rotation ticks, each row followed by its count of ticks:
The counts run from 0 to 983.
[ 25   1  13 -11 -17  18  39  21  16   3  44  -2  20  14  -2  21 -14 -22
  14 -36  23  40  10  15 -23 -11 -11   1  16 -20  21  26 -54 -22   8  69
  28 -38 -15   6 -11   0   5   3  38  -6 -34  16   6] | 811
[-27  14  30  35  26   8   3   4 -31   0  27  -2  15  22 -17  -9  16 -17
  10 -35  44  25  18  19 -28   1 -24   2  22  -1  18  28 -37 -18  60  67
  20  20 -18   0 -30   5  -4 -25  15 -12  12   7   6] | 252
[ 22  -2 -10  13   9  22  18   0   5 -62 -27 -26 -11 -11  55   9   9  18
  39 -30  23  -9   5  54  27 -44 -18  24 -26  38  11  22  -3  -3   5  17
  30  -2 -15  15 -16   8 -19   6  39 -10   5  15 -10] | 841
[ 28  32   0 -26 -15   1 -17  52   4  16  47  20 -24   9  -2  22  19 -12
  12 -44   4   5  10  16 -16 -47 -32  31   2  -3  -1  27 -20 -31  34   8
   7 -31 -17 -40   4 -25  29  18  47 -22 -23  -1 -31] | 970
[ -9   2   5   8 -16   7   8  23  56   6   3 -44 -19  21  -3   2 -21 -32
  41  13   8  46  -2  24  -9 -18 -10   4  15  15  18 -15   6 -37  22  49
   7 -66 -13  -1  -7  18  28  22   3  14 -21  -1 -19] | 422
[ 29 -12  27  25 -39   4  12  16  20 -23  -8 -37 -39  -3  39  -4  13  27
  30 -14  -4  -7  18   0   1 -49  -7  32   8  13  28  39 -10 -29   3 -16
   5 -12 -31 -24   0 -17  41  23  37 -15  17 -14 -42] | 289
[  0  47  29  10 -27  13  -5  12  -5 -44  20  10 -30  17 -18  15   2 -41
  43 -53 -13  -5   4  61   5 -27  -2  21  -3  33  17  -3  16 -11  30  -9
  -2  -8 -26  -1  22 -12  -2  36   6  16   9  25 -45] | 82
[  3   8  47 -32 -27  -3 -11  21 -26  -3  34  -4  15 -10  -4   8 -15 -21
  13 -33 -12  12  26  17  27 -39  13  15 -28  29   8   0 -35 -44  47  42
  11 -27   8 -40 -23  -4 -16  -8  24 -47 -12 -40 -24] | 344
[ 16  26 -20 -10  -4  13  16 -11   7 -16  11 -16  10  35  43   5  22  -8
  10 -32  42  26   7  32 -15  -5  -3   5  34  12  -1  42  19  -7  11  65
  57 -38 -30  26  28 -11 -16  10  29 -12  -8  10 -19] | 745
[-25  28  48  32 -34 -19  17 -10  11 -10 -15  -7  -7   1  25  17 -10   7
  19 -27   9  27  12  50  54  -4  21  29  32  65   0  11 -13 -47  54  12
   5 -15  -7  -9  -3 -10  10   7   1 -13   2 -12 -21] | 614
[  7  32   4 -41  -5  15  21  -7   7 -17  32   0 -29  26  18   8 -23 -18
  47 -43  18  16 -26  59  25 -28   8   6 -14  37   3 -25  12  -2  -4  19
  -9 -27  -5  -1 -26 -28 -33  13  25  36 -11  41  38] | 242
[  2  25 -20  13  23 -14   9  -9  -8 -12   0 -12 -20  43  37 -29   2   4
  45   6  25   3  -9  55  20 -25   1  -9 -26  43 -24   1  44 -20  14  57
   4 -16  -1  -9 -63 -11 -37  11   5  22 -12  -9  -9] | 270
[-11   0  28  61 -13 -26  24 -38 -24  13  22 -36  17  19  16 -28  18  19
   8   0  48  26  15   3  16   2  18   0  24  30 -13  45 -28 -26  39  51
  11  -7  -9 -31 -25  -9  20 -32  31 -13  13  22  12] | 456
[ -7  25 -28  21  29   7  -8 -13 -11 -18  26 -26  -4  45  12 -38  13  -2
  31  29  41  -2 -15  36  -3 -19 -25   2 -30  16 -22  -9  20  20  27  43
  17   0  14 -29 -53   5 -27 -24   3  -4  13   9  30] | 663
[-14  34   4  20 -13  -9 -22 -15   4 -15 -12  23 -11  42   5 -16  41 -18
  29 -19   5 -48  31  38   4  -4   6  11 -44  53  12  38   6 -24  38   6
  13   7   1 -30  -4 -16 -15  36 -17  -7 -11 -42 -38] | 42
[-13  28  13  11 -21  23 -35 -15  32  14  -6 -13 -61  33 -17 -28  22 -10
  19  -6  16 -31  10  26  -3  -2  -4  18 -14  46  21  -1  26 -20   8 -45
  -5  -4  -4 -52 -12 -27  -3  43   4  31  13   4  13] | 696
[-16  30  16  -1  19   3 -15 -25 -28 -12  18 -12  -7  32 -32 -38   7 -36
  18 -24  33 -29  28  17  -7  -9   5 -20 -40   3  24  15 -18  12  27  41
  14  12   6 -16 -39   5 -51   6  15  19   7   4  35] | 961
[-10  18  36  33 -33   0 -21  31  -4 -10   9 -19 -20 -18 -25   8   3 -15
  10 -45  -3 -22  23   6 -14 -26 -22  33  22  12  41  26 -46  -8  58 -17
  11  -1  -8 -23  19   2  38  23  34 -24  14  19  -9] | 943
[ 31  17  -7 -10 -15 -19  19  -3   1  38  46  16 -29  48  14 -22  37  13
  19 -23  42 -10   1 -12 -30 -21 -14   8 -15 -13   4  55 -15 -10  16  23
 -19 -29  -4 -29 -36 -26   8  21  52  25 -33   0  23] | 333
[ 11  13 -14 -25 -25   6 -19 -17 -14  10  39  -5   5  -1 -31  -9  22 -43
   0 -38  33 -32  32   2  17 -22 -15  -6 -40 -17  23  35 -53  -7   6   2
  18 -14  12 -28   9   4  -4  13  51  -1  -9  42  40] | 75
[-45  35  -9 -18 -43 -10 -48 -21  22  15 -14 -20  -1  32  -5  -8  20   4
   7   7  42 -21  -5  11  53 -18  -5  28 -23  53  -6  20  -4  -8  29 -20
  14 -19  26 -27   8  -3  25  11  -1  -4   2  21  25] | 300
[ -5 -18  31   6 -10  -7  40 -10  -2 -29  -2 -52   2   8  23  -4 -21  -9
  26 -19  42  41  -3 -10  29 -42 -10   0 -12   5  33  17 -49 -24  17  49
   2 -13  -8  24 -38   1 -11 -32  41   4  15  16  27] | 158
[ -6  10  35  11 -33   9  -4  -1 -36 -32  29 -25  12  16 -16  -1  16 -32
  33 -20  20  14   4  -9   5 -26 -15  35  -2  -7  12  32 -47 -33  38  19
  23  10 -34 -12  14 -19  18 -35  17 -30  32   7 -18] | 318
[  0  19  40 -15 -16   0   5  26  -3 -11  24  37  11  24 -13  23  -9 -32
  32 -37  -3  24  24  26  23 -39   8  12 -26  28  19  -4 -44 -51  51  31
  -4   3   5 -11 -41 -18  -7   1   8   0 -27 -44 -27] | 180
[  8  10  18 -23 -31 -14  -7 -29 -15  38  28   4 -24   1 -26 -14  19 -12
 -13 -53  15 -22  38  17  14  -4  26  -7  -8  21  23  34 -42 -24  16  -5
   4 -25   7 -37 -11 -20  -3  26  46  -1 -23  12  34] | 305
[-18  19  -3  45  17   4   5 -45   6 -29 -34 -34 -29  53  27 -27  30  19
  31   2  55 -15 -12  30   4  -1 -25  14   0  33   9  29  17  10  12   2
  12  15 -10   5 -20   5 -12   0  13  26  33  30  20] | 65
[  7   5  10  13  -4   3  14  14  50  -1 -32 -14 -29  21  42   8  23  24
  16  -4  29  26  10   9  10 -42 -32  31   7  23  12  47  -8 -54   7   9
   3 -18 -22 -14 -23  -8  35  12  23  -3 -13 -35 -34] | 519
[-22   3  19  27  -8 -47 -10  -4  23 -15 -22 -46 -26  11   5 -10 -24  -6
  40   1  27  -1  -6  14  42 -62 -12   8 -18  34  17   0   0 -18  34  17
 -43 -19  30 -10 -51  14  10  18  14  28   9   2   0] | 0
[ -6   5  34  27  -8 -26  -4   4  -4  12  30 -13   0  49 -15 -20   1 -33
  41  21  27   5   5 -15  -3 -27 -13  -2 -20  -6  15  39 -23 -41  40  49
 -22  -4   4 -35 -52  -8  20 -23   0   8  -3 -33 -17] | 889
[-40   8  40  15 -20 -20 -13  -3  10   8 -27  -7   2 -18   9  26   8   3
  -8 -40  10   9  38  25  45 -20  -2  24  17  51  28  33 -41 -49  61  13
   1  -5   1  -6 -11  -1   7  13  13 -17  -4 -11  -9] | 778
[-19  22   9   2  -9  18   9  -4  56   8 -33 -22 -15  44  39   3   2  25
  30  14  29  49 -11  23  14 -12 -28  26   1  39   4  20  12 -42  14  35
  14 -20 -15   1 -26  -4   5  -7   3  10  -3 -36 -19] | 749
[ 11  -1 -15  18  -6   7  17 -39  15 -29 -23 -41  16  26   6 -40  24 -27
  40   0  39 -34  29   3  15  -2   0   1 -54  10  29  53 -40  -3  -6  31
  34   6  11  -1 -16  26 -17   7   5  -4  -9  -2  16] | 363
[  8  46 -10  32 -15   4  12 -27 -14 -29  15 -18  -2  69  22 -49  17  12
  25 -15  42 -38   6  25 -15  17  18  13 -31  32  -9  35  -6  36  28  35
  25  15  14  -8 -24   5 -32  12   4  -2  -2  -7  13] | 431
[-17  23  42  11 -32  22   8   4  -9   0  50 -39  -7   4 -19  -7 -20  -6
  15 -40  10  19  -5   9 -21 -14   6  20  24  12  30 -26 -48   4  57  21
   5   2 -10 -17  -1  -1   5 -22  24 -10  23  39  43] | 714
[  0  18  44   1 -52  35  12 -21  26 -13  -5 -28 -30  35  19  -7  15  24
  22 -32  23   7   6  -2   4 -17   6  59  11  33  33  28 -25 -23  23 -27
  22  24 -30 -11  19 -31   3 -15  27   6  15 -14   8] | 222
[ -5   6  20  18  -9  22   0  22  71  31 -21 -11 -40   2  29   8   9  35
   6 -17  -1  10  16  33  -4 -28 -21  28  33  48  23   8  -9 -34  39   2
   1 -27 -17 -25 -30   3  32  39  37  11 -24  -4   2] | 124
[ -8   6 -15   5  -2  -5 -40   5  24 -13 -25 -43 -22  -5   3 -14  11  -1
  37   8   3 -50  22  29  43 -48  -5  22 -62  47   9  11  10 -13  11 -12
  12 -31  23 -41 -24   8   3  34  17 -16  10  -4  -6] | 368
